In the data rows, zero lies at 4.5, halfway between 4 and 5.
Some points:
[5 2 4 5 5 6 1 3 8 2 6 5 9 0 4 3 5 4 4 6 6 7 4 6 2 4 5 4 7 3 6 6]
[5 8 5 4 6 1 8 4 5 4 3 4 4 5 7 2 5 5 5 5 1 4 3 5 3 4 3 5 4 4 5 3]
[3 9 6 4 4 6 3 4 7 3 3 1 2 6 3 8 4 3 4 4 5 5 4 1 4 2 4 2 6 8 7 3]
[5 4 4 8 5 5 7 3 3 4 6 2 1 5 6 3 4 5 4 5 2 4 3 4 4 6 6 5 0 6 4 2]
[2 6 5 5 4 6 4 4 4 2 5 4 2 7 4 5 4 5 6 2 3 4 4 4 4 2 8 6 4 3 5 3]
[5 3 6 5 3 3 5 6 3 6 5 6 2 7 5 5 3 5 7 5 5 3 5 6 1 5 3 6 0 4 5 5]
[6 6 4 4 4 4 9 4 4 5 1 4 7 3 2 5 3 4 3 5 3 4 3 4 3 4 5 6 2 6 4 6]
[4 3 1 4 4 1 7 5 1 5 7 4 6 9 3 7 5 3 6 4 5 6 6 5 3 6 3 5 3 5 5 5]
[4 6 5 6 5 4 2 5 0 5 3 1 3 6 4 6 6 4 6 6 0 5 6 6 6 2 5 2 5 4 6 6]
[1 6 5 5 6 4 3 4 5 5 2 4 4 8 5 8 4 5 9 1 9 6 6 7 6 2 3 5 4 5 4 6]
[6 5 4 7 4 6 3 4 6 6 4 4 6 5 5 6 6 4 3 6 6 5 6 3 7 5 4 6 5 4 6 2]
[7 2 5 3 2 6 4 5 6 6 8 5 6 1 5 4 4 3 2 2 6 7 6 4 3 4 5 9 8 4 5 7]
[5 5 6 7 2 3 0 5 6 5 4 6 0 5 2 4 4 6 3 6 2 4 3 4 6 2 5 3 4 3 3 3]
[6 7 5 4 1 6 4 3 4 3 4 6 9 3 5 0 5 0 6 7 8 3 2 7 5 7 0 3 7 7 3 4]
[7 4 7 5 5 2 5 5 4 5 4 6 4 0 6 4 5 5 3 6 1 2 3 4 6 4 3 4 5 4 5 4]
[4 8 3 3 5 4 9 4 3 9 3 5 4 9 5 5 4 5 9 4 2 1 8 3 5 8 5 3 3 2 4 6]
[3 6 3 2 5 6 2 4 6 5 3 6 3 3 4 4 4 5 3 5 6 4 4 2 2 7 4 5 5 4 4 5]
[4 4 4 5 5 7 6 5 7 6 7 6 2 3 4 4 4 4 5 7 0 3 6 5 6 3 3 5 4 4 4 5]
[4 3 7 6 5 5 7 6 8 4 5 7 4 7 3 5 6 3 1 5 4 5 2 4 8 6 6 4 4 6 6 3]
[4 2 2 5 1 4 3 4 6 0 5 0 9 0 6 3 8 0 4 5 7 5 2 8 4 7 3 7 9 4 5 3]
[3 4 6 2 7 2 5 5 5 4 7 3 0 4 6 5 8 4 6 6 6 5 5 5 4 1 4 4 4 4 3 4]
[4 6 5 4 7 4 4 6 2 4 2 4 6 5 2 7 4 7 6 3 3 5 2 7 4 3 4 3 4 4 5 4]
[3 7 3 4 5 4 9 5 2 6 2 5 2 4 6 2 3 3 8 3 4 3 4 4 4 5 4 3 2 5 4 5]
[4 3 6 2 3 4 7 2 4 6 4 4 8 5 1 3 4 5 8 6 5 5 6 4 2 6 4 4 6 3 3 5]
[3 3 2 5 1 4 4 4 2 9 4 3 6 3 2 5 5 6 5 4 5 2 7 4 4 5 6 2 6 2 6 4]
[2 0 3 3 6 3 5 4 2 5 4 4 7 8 6 5 5 5 6 6 6 2 6 5 4 9 5 5 6 4 6 5]
[7 1 6 5 1 6 3 5 0 0 5 6 0 0 6 2 4 7 3 4 3 5 4 4 0 2 9 7 1 4 4 5]
[6 7 4 5 2 6 0 6 9 5 4 4 2 2 6 8 4 7 3 6 1 5 0 3 5 3 6 1 4 6 7 4]
[8 6 6 5 3 3 8 6 1 4 4 6 4 7 3 2 4 3 6 5 3 2 6 4 4 2 5 5 2 2 3 7]
[6 4 4 6 5 5 4 4 4 1 4 5 4 4 5 4 5 4 5 4 2 5 2 4 4 4 4 5 6 4 5 5]
[2 4 5 6 6 8 4 4 7 5 5 4 5 0 5 4 6 5 4 8 3 5 2 4 7 4 4 6 4 7 5 5]
[2 5 6 5 6 4 6 3 4 5 7 1 6 3 4 5 4 3 7 3 5 3 6 5 4 7 6 5 4 7 3 4]
[5 4 3 4 5 5 5 5 6 2 5 6 1 4 7 3 4 5 2 1 2 7 4 2 2 8 5 4 2 5 4 6]
[2 4 4 5 8 4 1 3 6 4 7 4 3 4 4 7 6 7 5 3 6 5 4 6 4 5 3 3 5 6 6 4]
[5 5 4 5 5 4 5 4 8 4 7 3 3 5 5 5 4 5 3 4 6 4 3 6 7 4 5 6 4 5 7 4]
[7 0 6 3 1 7 3 4 7 6 8 5 5 6 5 4 5 7 2 3 6 8 6 1 5 3 4 4 5 4 5 4]
[4 5 5 5 9 2 9 5 3 4 3 7 1 2 6 4 3 6 2 4 1 6 4 5 2 6 4 6 2 3 3 5]
[4 5 6 5 7 6 3 6 9 4 3 5 0 5 4 5 5 8 3 2 6 4 5 3 5 3 4 3 5 5 7 5]
[7 6 7 6 2 5 5 5 3 6 6 3 3 8 6 5 4 5 3 6 6 4 5 6 6 4 4 4 6 6 1 4]
[4 5 2 6 4 5 2 3 2 3 7 6 6 6 3 4 4 3 4 5 5 6 4 6 7 5 4 7 3 4 5 4]
[1 7 4 7 2 5 1 4 9 3 6 3 9 0 7 2 5 1 4 8 8 3 1 9 1 5 0 4 8 6 7 3]
[5 1 4 2 2 6 9 4 2 3 7 5 5 4 4 3 7 6 3 4 6 5 5 1 6 5 5 6 4 4 4 5]
[5 3 5 4 3 6 2 5 2 5 6 9 5 1 6 5 3 6 6 5 6 3 3 3 4 3 4 7 7 7 5 5]
[6 2 4 4 4 4 3 6 5 4 5 4 5 7 4 4 5 4 3 4 8 3 5 7 6 6 6 5 6 4 6 5]
[2 5 6 5 4 5 8 5 3 4 7 6 7 5 4 5 5 1 3 4 4 4 5 3 3 6 4 3 7 3 4 3]
[5 6 1 3 5 3 9 3 2 3 6 3 5 8 5 5 5 4 8 5 3 3 9 4 6 9 3 5 5 3 3 7]
[5 4 4 3 6 3 2 4 3 5 5 4 6 6 7 3 5 5 4 4 4 5 6 3 5 6 5 7 5 5 4 3]
[6 6 4 2 7 5 6 5 6 7 1 9 4 4 4 2 4 6 4 5 4 6 5 4 7 3 5 7 2 1 1 5]
[6 6 4 4 4 0 5 4 3 5 2 5 4 4 5 5 4 4 4 5 3 3 3 4 2 7 4 4 3 6 5 5]
[5 5 4 4 7 6 4 4 5 5 4 2 4 6 3 3 4 9 7 3 7 3 5 5 4 2 8 5 5 4 3 5]
[7 3 6 6 3 7 0 5 5 4 4 9 0 5 6 3 3 2 1 4 6 6 4 4 6 0 5 6 8 4 6 1]
[3 5 3 6 6 7 0 7 6 3 5 5 4 4 3 5 5 5 3 6 4 4 2 4 6 5 6 5 4 8 2 5]
[3 7 4 6 5 4 1 5 8 3 4 6 6 2 1 3 4 3 4 4 5 6 5 5 4 3 5 4 5 5 2 6]
[4 3 5 4 5 2 5 5 1 5 4 3 8 8 4 5 4 4 5 5 0 5 3 5 5 5 5 4 2 4 3 5]
[5 5 4 4 5 5 8 5 4 6 4 9 7 4 6 6 2 6 5 2 4 6 5 6 3 4 5 4 4 4 7 5]
[2 5 5 3 5 5 5 5 5 4 5 3 5 4 3 7 5 5 6 3 5 4 6 5 7 4 4 4 7 6 2 7]
[6 4 4 4 8 8 2 8 1 6 6 7 0 5 3 6 6 4 7 3 8 3 8 4 8 0 2 3 6 4 3 5]
[7 6 5 3 4 4 3 4 6 4 5 2 4 7 4 9 4 2 3 7 6 7 6 4 4 8 2 6 4 5 5 5]
[4 5 3 7 6 4 0 5 7 5 2 4 7 4 4 5 6 4 4 5 1 8 5 6 6 4 5 2 2 4 7 3]
[6 2 3 3 6 3 6 3 4 5 1 1 4 6 5 6 3 4 7 6 8 5 3 7 4 5 4 3 5 4 5 3]
[6 3 6 4 3 1 6 4 5 5 2 3 5 5 4 2 1 5 1 7 4 3 5 4 1 5 7 2 4 4 6 4]
[4 3 5 6 5 4 6 3 3 5 4 2 3 4 4 2 2 5 6 5 6 7 4 4 3 5 5 3 2 3 4 3]
[5 6 4 4 3 6 7 4 2 4 3 3 3 5 7 5 4 6 6 2 6 3 6 3 4 7 6 4 4 6 5 5]
[2 4 6 3 6 3 2 6 5 4 5 2 7 5 6 6 4 5 6 0 8 6 6 5 8 5 4 3 7 6 5 4]
[4 4 6 4 3 6 5 4 6 5 1 9 3 6 6 3 5 2 2 5 5 4 4 4 4 2 6 5 5 7 4 4]
Along one direction, these points spread out more than along any other. Take the direction at right angles to it along which they spread out most. Then take the direction at right angles to both along which they spread out most. Go by this last direction. Where along it does each point below lie, from 0 to 99? The average is 50, and the first point in the table lies past the average. One standard deviation of the points above along it is 16.
[2 5 5 3 5 5 5 5 5 4 5 3 5 4 3 7 5 5 6 3 5 4 6 5 7 4 4 4 7 6 2 7] 28
[3 6 3 2 5 6 2 4 6 5 3 6 3 3 4 4 4 5 3 5 6 4 4 2 2 7 4 5 5 4 4 5] 53
[2 5 6 5 6 4 6 3 4 5 7 1 6 3 4 5 4 3 7 3 5 3 6 5 4 7 6 5 4 7 3 4] 46
[7 3 6 6 3 7 0 5 5 4 4 9 0 5 6 3 3 2 1 4 6 6 4 4 6 0 5 6 8 4 6 1] 48
[5 5 4 4 5 5 8 5 4 6 4 9 7 4 6 6 2 6 5 2 4 6 5 6 3 4 5 4 4 4 7 5] 57
[4 5 3 7 6 4 0 5 7 5 2 4 7 4 4 5 6 4 4 5 1 8 5 6 6 4 5 2 2 4 7 3] 41
[6 4 4 6 5 5 4 4 4 1 4 5 4 4 5 4 5 4 5 4 2 5 2 4 4 4 4 5 6 4 5 5] 60
[5 3 5 4 3 6 2 5 2 5 6 9 5 1 6 5 3 6 6 5 6 3 3 3 4 3 4 7 7 7 5 5] 57
[4 2 2 5 1 4 3 4 6 0 5 0 9 0 6 3 8 0 4 5 7 5 2 8 4 7 3 7 9 4 5 3] 73
[6 2 3 3 6 3 6 3 4 5 1 1 4 6 5 6 3 4 7 6 8 5 3 7 4 5 4 3 5 4 5 3] 42
